In the data rows, the value 128 means zero.
Some points, each followed by its number:
[161 171 128 158 128 181 128 138 132 167 169 166] 0
[158 149 163 168 179 128 128 128 128 128 128 128] 1
[142 138 164 131 168 128 148 164 132 128 136 128] 2
[128 128 128 128 128 168 128 158 141 149 144 145] 3
[164 166 151 165 154 128 150 128 128 145 138 148] 4
[132 176 128 149 128 173 137 128 190 161 236 180] 5
[155 168 145 154 128 128 156 128 132 156 176 157] 6
[164 163 178 173 173 128 145 128 128 128 130 128] 7
[164 170 128 141 128 165 148 129 128 161 129 180] 8
[128 128 128 128 130 169 171 166 128 168 128 163] 9
[155 128 187 166 163 128 128 128 128 128 128 128] 10
[129 132 128 136 128 217 128 141 163 167 180 166] 11
[128 128 128 128 128 148 148 171 139 135 145 135] 12
[158 167 176 182 169 128 130 128 131 128 128 128] 13
[130 128 128 128 128 183 147 165 183 159 137 155] 14
[128 128 128 128 128 145 144 175 128 140 143 136] 15
[159 159 128 128 128 192 159 128 148 168 128 175] 16
[170 135 169 160 179 137 145 128 189 128 128 128] 17
[168 189 128 160 128 172 153 128 128 169 145 184] 18
[146 141 128 150 128 158 145 128 139 146 154 152] 19
[162 159 159 167 163 128 141 128 139 132 139 132] 20
[128 128 147 128 162 128 142 184 146 152 133 134] 21
[128 128 156 128 173 128 144 190 131 141 128 128] 22
[128 128 128 128 128 166 143 221 133 171 166 148] 23
[152 175 128 140 128 139 128 128 148 159 163 169] 24
[128 128 162 128 140 128 159 172 128 142 162 129] 25
[143 140 159 147 167 170 159 128 128 136 128 128] 26
[128 143 128 128 128 191 128 161 166 177 160 171] 27
[128 130 128 128 128 162 145 150 138 171 161 170] 28
[128 146 149 128 145 139 139 180 128 153 138 144] 29
[162 179 140 148 137 139 147 133 134 158 148 164] 30
New points follow, each followed by the numbers of its two nearest points above, looking only along the 4 directions in which the numbered points spread most, nearest first.
[128 134 128 128 128 134 128 178 205 155 244 170] 5 27
[153 161 128 136 128 152 147 131 133 151 163 163] 24 19
[148 139 169 133 169 128 149 159 135 128 130 128] 2 10
[128 128 158 155 175 128 137 132 147 128 128 128] 10 2
[128 128 128 128 128 163 128 174 155 152 187 154] 28 3
[145 128 158 159 162 128 149 128 137 128 132 128] 10 1
[128 129 128 137 128 230 128 172 128 166 133 144] 14 9
[128 128 128 128 135 150 149 169 149 171 133 158] 3 12
[168 136 146 192 140 155 128 128 128 128 147 128] 20 4
[128 144 192 128 130 173 128 172 216 128 224 128] 5 11
[128 128 135 128 152 140 175 158 152 128 128 128] 21 12
[128 138 128 128 130 157 141 171 172 156 128 150] 3 12
[128 128 128 128 128 163 142 151 136 139 149 136] 3 12
[158 174 131 158 140 138 128 128 128 156 143 159] 30 6
[128 128 128 128 128 176 171 167 128 166 128 162] 9 3
[161 159 159 167 165 128 146 128 138 130 134 130] 20 1
[164 177 149 157 152 128 140 128 128 147 138 153] 4 30
[164 148 172 169 176 128 150 128 138 128 129 128] 1 10
[146 128 159 158 165 128 150 128 136 128 129 128] 10 1
[128 128 128 128 128 175 131 154 128 154 181 146] 28 3
[143 148 138 139 145 129 128 136 128 128 142 128] 2 20
[128 143 173 128 171 128 128 155 148 139 128 133] 2 21
[142 138 161 128 164 128 151 166 135 129 130 128] 2 22
[128 128 129 151 128 153 128 128 131 128 128 128] 26 19
[165 175 128 145 128 160 150 128 163 165 149 173] 0 24
[152 179 128 155 133 137 163 128 140 158 141 154] 30 24
[162 140 147 166 144 140 137 128 151 128 153 128] 20 4
[139 128 164 159 179 128 147 128 128 128 128 128] 10 1
[132 142 128 146 128 167 148 128 133 163 144 161] 19 28
[163 143 177 173 173 128 140 128 128 128 128 128] 1 7
[128 128 128 128 128 159 155 153 137 144 143 143] 3 12
[133 128 128 128 128 185 136 138 192 182 146 169] 11 27
[142 128 154 154 158 128 142 129 136 128 133 128] 10 1
[143 146 128 146 128 155 149 128 132 147 162 155] 19 24
[158 176 139 156 136 128 130 128 138 154 158 154] 6 30
[175 148 178 149 188 156 128 128 207 136 128 128] 17 10
[128 128 128 128 128 155 141 139 128 176 132 161] 9 3
[162 175 134 136 134 153 131 130 179 168 144 173] 0 19
[128 128 128 128 128 157 148 146 141 167 158 166] 28 3
[133 128 141 144 146 128 141 133 128 128 138 128] 2 26
[161 168 128 139 128 165 148 128 158 160 156 171] 0 24
[140 142 128 146 128 151 142 128 140 154 159 159] 19 24
[154 128 163 146 153 128 128 142 128 128 128 128] 2 10
[168 169 158 161 156 128 153 128 136 144 134 147] 4 20
